In the rows, 128 means zero.
Which row each row swaps with, under one turn or mirror:
j_546: [105  89 113 172 121 137 101 146 147 139 113 127 174 161 154 134 113 121
 138 142 144  95]
j_980: [108 158 103 147 124 141 173 135 157  96 116  98 150 129 122 138 126 128
 155  95 151  95]
j_548: [149 149 119 105 109 144 144 158 138 125 158 117 129 105 175 118 148  98
  87 170 111 117]
j_143: [111 111 117 142 137 128  90 146 156 155 107  96 147 148 133 146 132 132
 113 145 108 154]
j_9: [106 163 122 136 112 115 117 120 137 100 103  95 134 124 127 125 122 107
 165  81 147 100]
j_117: [169  91 117 140 128 141 159 115 155  83 113 166 116 125 166 140 122  96
 126 156 119 126]
j_516: [ 97 114 110 164 131 128 105 191 140 122 109 104 161 149 163 113 158 107
 114 155 113 125]
j_99: [180  94 117 131 117 119 140 103 157  79 113 137 103 125 152 158 114  91
 116 139 123 120]
j_510: [106 131 105 162 117 141 109 169 144 127 136  78 160 165 134 134 148 104
 103 140 140  81]
j_962: [176 103 124 138 116 153 145  99 158 105 121 153 121 124 146 160 114 121
 115 131  99  98]
j_244: [104 140 128 135 147 118 121 174 120 100 137 124 116 113 104 119 109 106
 137 118 175 120]
j_677: [146 160 119 112 107 158 163 153 129 106 152 131 123 101 153 106 148  96
  82 153 136 115]
j_392: [115 144 130 114 140 133 100 137 123  87 129 107 114 149 100 122 131 120
 143  93 139 128]
j_883: [111 117 111 171 112 102 129 150 122 154  90 102 163 162 140 112 120 120
 117 147 109 133]
j_665: [166 142 124 119 127 129 150 168 141 124 160 113 125  92 147 108 154  98
 107 170 140 120]
j_668: [163 111 131 123 108 131 159 112 155  82 111 153 119 121 163 174 133  88
 132 136 102 107]
j_302: [101  98 103 193 141 117 110 135 159 122  99 139 159 140 123 134 123 121
 108 150 122 123]
j_772: [102 124 134 102 127 139 133 119 138  97  99 124 142 140 142 130 148 139
 166  94 162 105]
j_427: [ 80 149 117 124 114 126 103 140 145  99  98 121 124 129 144 152 110  90
 146  86 147  87]
j_6: [171 115 134 149 110 145 133 101 171 118 118 139 127 131 171 169 122  85
 132 161 122  97]
j_717: [164  95 131 124 108 127 142  99 180 107 111 143 122 110 166 164 124 102
 123 150 104 109]
j_93: [144 148 141 114 119 116 155 174 137 106 154 111 123  94 147 116 151  94
  78 160 135 121]
j_959: [111 115 128 155 130 141 120 150 170 160  82 145 144 137 120 165 124 126
 130 135  97 119]
j_675: [190  96 135 127 119 142 145 121 169 103 112 143 120 129 157 161 137  96
 142 132 111 104]
j_275: [147 148 134 110 127 127 153 146 136 134 144 121 117  80 140 119 132 116
  93 186 135 121]
j_245: [173 111 128 112 116 136 141 109 155  77 124 143 112 130 186 155 118 102
 129 135 122 116]
j_615: [112 134 122 117 134 105 142 116 150  96  61 113 116 156 131 141 154 128
 143 132 159 118]
j_640: [ 97 102 121 176 114 136  95 144 156 143 102 106 172 155 148 139 141 123
 104 136 133 102]
j_996: [110 158  98 106 125 114 112 134 120  97 103 140 144 119 126 131 111 122
 137  74 141 102]
j_88: [ 83 141 127 110 125 138 167 122 134 108 109 109 149 153 131 116 132 125
 154  94 140 109]
j_397: [115 133 105  80 131 121 135 131 113 121 115 108 121 136 131 123 110 137
 155  97 138  97]
j_517: [ 83 116  83 169 117 115 114 157 155 137 102 106 182 131 148 123 115 110
 105 134 129 119]
j_445: [146 143 110 121 127 122 137 156 130 113 148 111 102  72 147 116 137  88
  84 164 134 126]
j_928: [165 102 121 143 108 149 145 115 172  92 103 146 122 123 191 162 119  93
 108 140 126 125]
j_982: [118 127  81 154 140 109 100 176 156 127 107  96 137 144 165 131 112 122
 129 146  88 118]
j_725: [ 81 117 105 169 132 117 125 170 157 120 101  87 156 150 169 125 129  89
 128 137 113 136]
j_105: [147 150 121 115 116 135 140 163 121 113 147 115 124  85 127 123 151  76
  86 162 112 116]
j_880: [ 81 138 118 121 128 126 123 127 124 115 108 132 127 102  89 121 148  97
 123 101 156  99]
j_963: [156 158 110 118 108 141 147 142 147 131 159 112 127  93 129 119 149 102
  81 164 113 107]
j_575: [ 99 139 114 103 137 117 136 145 121 103  68 133 129 147 123 121 124 117
 153  90 142 110]
j_576: [ 86 138 106 149 127 113 135 160 127 140 100 135 158 162 146 119 107 143
 107 168 125 127]
j_331: [142 144 117 127 115 128 160 156 135 113 173 118 142  89 159 129 141  95
  92 178 133 118]
j_118: [ 94 127  91 162 135 126 104 178 155 143 114 101 179 144 154 126 110 121
 121 135 129 111]
j_326: [149 141 125 117 114 128 149 155 128  97 171 125 119  97 136 103 139  89
  94 168 124 100]
j_241: [152 163 131 120 118 130 153 143 117 111 145 130 107 111 141 108 147  79
 108 181 145 110]
j_497: [112 123  83 151 129 102 102 165 131 143  96 132 173 136 154 133 107 123
  96 136 108 131]
j_254: [103 102  95 161 120 108 164 175 134 135  79  91 140 145 143 140 133  89
 112 137 122 134]
j_914: [ 93 150 134 126 131 113 122 133 123  83  86 123 120 136 117 105 157 124
 133 111 164 111]
j_455: [140 142 112 114 111 165 147 148 149 126 158 125 127  75 154 120 154  79
 103 156 130 105]
j_333: [169 100 149 131 112 135 151 113 180  95 114 141 131 131 164 174 125 112
 114 126 112 102]
j_366: [ 88 163 123 116 130 117 118 153 126 107  79 132 119 118 125 101 160 108
 151 128 148 105]
j_614: [174 102 140 142 117 145 128 125 159  86 122 142 106 124 149 166 109  88
 124 133 101  90]
j_749: [177  99 127 135 125 134 144  96 165  88 119 143 136 116 152 170 107 115
 127 146 122 118]
j_102: [ 89 144 103 119 121 116 144 128 126  89  80 136 141 137 114 112 127 114
 140  87 141 104]

j_88 swaps with j_725
j_392 swaps with j_143
j_668 swaps with j_331
j_516 swaps with j_772
j_6 swaps with j_241
j_615 swaps with j_510
j_117 swaps with j_455

